Some points, each followed by its number:
array([ 10., -55.,  -4., -18., -57., -39., -21., -31.]) 0
array([  8.,  -4.,  -7., -27.,   1.,  -9., -25., -12.]) 1
array([-15.,   3.,   8., -27., -33., -31.,  49.,  33.]) 2
array([-26.,  27., -33.,   0.,  48.,  23., -22., -10.]) 3
array([ 18.,  38., -19., -18.,  -1., -13., -39.,  15.]) 4
array([ 19.,  32.,  -5.,  21.,  47.,  10., -54.,  -2.]) 5
array([ -2., -30.,   0.,  18.,   6.,  16.,  16., -15.]) 6
array([  2., -44.,  22.,  11., -11., -10., -16., -32.]) 7
array([  3.,  53.,  -1.,   5.,  61.,  19., -15.,  10.]) 8
array([ 17.,   1., -42., -34., -20.,  -5., -19.,   5.]) 9
array([-20., -20., -15.,   1.,  -2.,  18.,  20.,  12.]) 10
array([ 16., -27.,  23.,  22., -36., -39.,  61.,  29.]) 11
array([  7., -19.,   4., -25., -48., -30., -15., -12.]) 12
array([ -5., -43., -50., -33., -26., -33.,  -4., -45.]) 13
array([ 16.,  -9., -38., -39., -58., -64., -49.,   5.]) 14
array([ 24.,  10.,  59.,  22.,  -7., -38.,   3.,  -8.]) 15
array([ -9.,  -1., -28., -27., -29., -34., -19.,   9.]) 16
array([-16., -22., -36., -27., -13., -12.,  10.,  18.]) 17
array([45., 57., 99., 35.,  9., -2., 33., 11.]) 18
array([-20., -35., -53., -40., -47.,  -3.,  -2.,  15.]) 19
Which three points above are nearest to each new point? Their numbers follow each, smallest number first.
array([-11.,  35.,  27.,  10.,  43.,  44.,  22., -11.]) -> 3 6 8
array([-15., -31.,  -2., -13., -57., -46.,   5.,  -2.]) -> 0 12 16
array([-7., -5., 30., 56., 10., 29., 35.,  7.]) -> 6 10 15
array([-28., -43., -42.,  -3., -16.,  32.,   9.,  -7.]) -> 6 10 17
array([ 13.,   6.,  -5., -17., -18.,  -6., -25., -10.]) -> 1 9 12
array([ 11.,   8.,  28.,  22.,  25.,   0., -68., -24.]) -> 1 5 7
array([ -3., -33., -57., -26., -50.,   1., -27.,  -6.]) -> 9 16 19
array([  12.,  -38.,  -80.,  -92., -113.,  -95.,   -4.,   21.]) -> 14 16 19
array([-13.,  10.,  17.,  18.,   5.,  -5.,  15., -17.]) -> 6 10 15
array([  30.,  -10.,  -66., -106.,  -72.,  -93.,  -12.,    8.]) -> 13 14 16
array([ 50.,  26.,  68.,  17.,   6., -30.,  16.,   0.]) -> 11 15 18
array([ 32.,  26.,  23.,  11.,  -6., -15.,  11.,  13.]) -> 1 4 15
array([-39.,  28.,  54.,  96.,  94.,  81.,  26.,  15.]) -> 3 5 8
array([ -2.,   3.,  28.,  45.,  32.,  21.,  19., -14.]) -> 6 10 15
array([  2.,  27., -13., -10.,  28.,  31.,  53.,  24.]) -> 6 8 10
array([ -6.,   4., -12., -28.,   2.,  20.,  22.,  16.]) -> 1 10 17
array([ 23.,   5.,  65.,  23., -11.,  -8.,  48., -16.]) -> 11 15 18
array([ -3.,  -5., -65., -65., -56., -77., -48.,  11.]) -> 9 14 16
array([ 35.,  31.,  14., -25., -15., -12.,  43.,   6.]) -> 1 2 15
array([-25., -30., -25., -10.,  -7.,  18.,  26.,   4.]) -> 6 10 17
array([60., 60., 65., 26., 20., -8., 26.,  5.]) -> 8 15 18
array([ 0.,  1., 25., 38., 30., -4., 27., 14.]) -> 6 10 15
array([  2.,  12., -32., -49., -36., -67.,  12.,  21.]) -> 2 14 16
array([  43.,  -12.,  -70., -117.,  -86., -114.,  -50.,   -6.]) -> 13 14 16
array([ 31.,   2.,  30.,  16., -30.,  -6.,   5.,   0.]) -> 7 12 15
array([-14., -20., -16., -42., -31.,  -7.,  27.,  26.]) -> 2 17 19
array([ 18., -27., -11., -33., -35., -20.,  10., -15.]) -> 0 1 12
array([-24.,  29.,  83.,  47.,  25.,  38.,  44., -24.]) -> 6 15 18
array([-10., -48., -26., -46., -47., -59.,  31., -23.]) -> 0 12 13
array([-20.,   5., -33., -55., -22., -34., -27.,   8.]) -> 9 16 17
array([ 4., 38., 48., 44., 41., 43.,  7., -9.]) -> 5 8 18
array([ 10.,  17.,  16.,   3.,  21.,  25., -50., -18.]) -> 1 5 8
array([  0., -16., -11., -26., -34., -47.,  -8.,  23.]) -> 12 16 17
array([ 26.,  -6., -49., -35., -14., -26.,  -3.,   0.]) -> 9 16 17
array([-23., -14., -30.,  -5.,  19.,  27.,  10.,  -1.]) -> 6 10 17
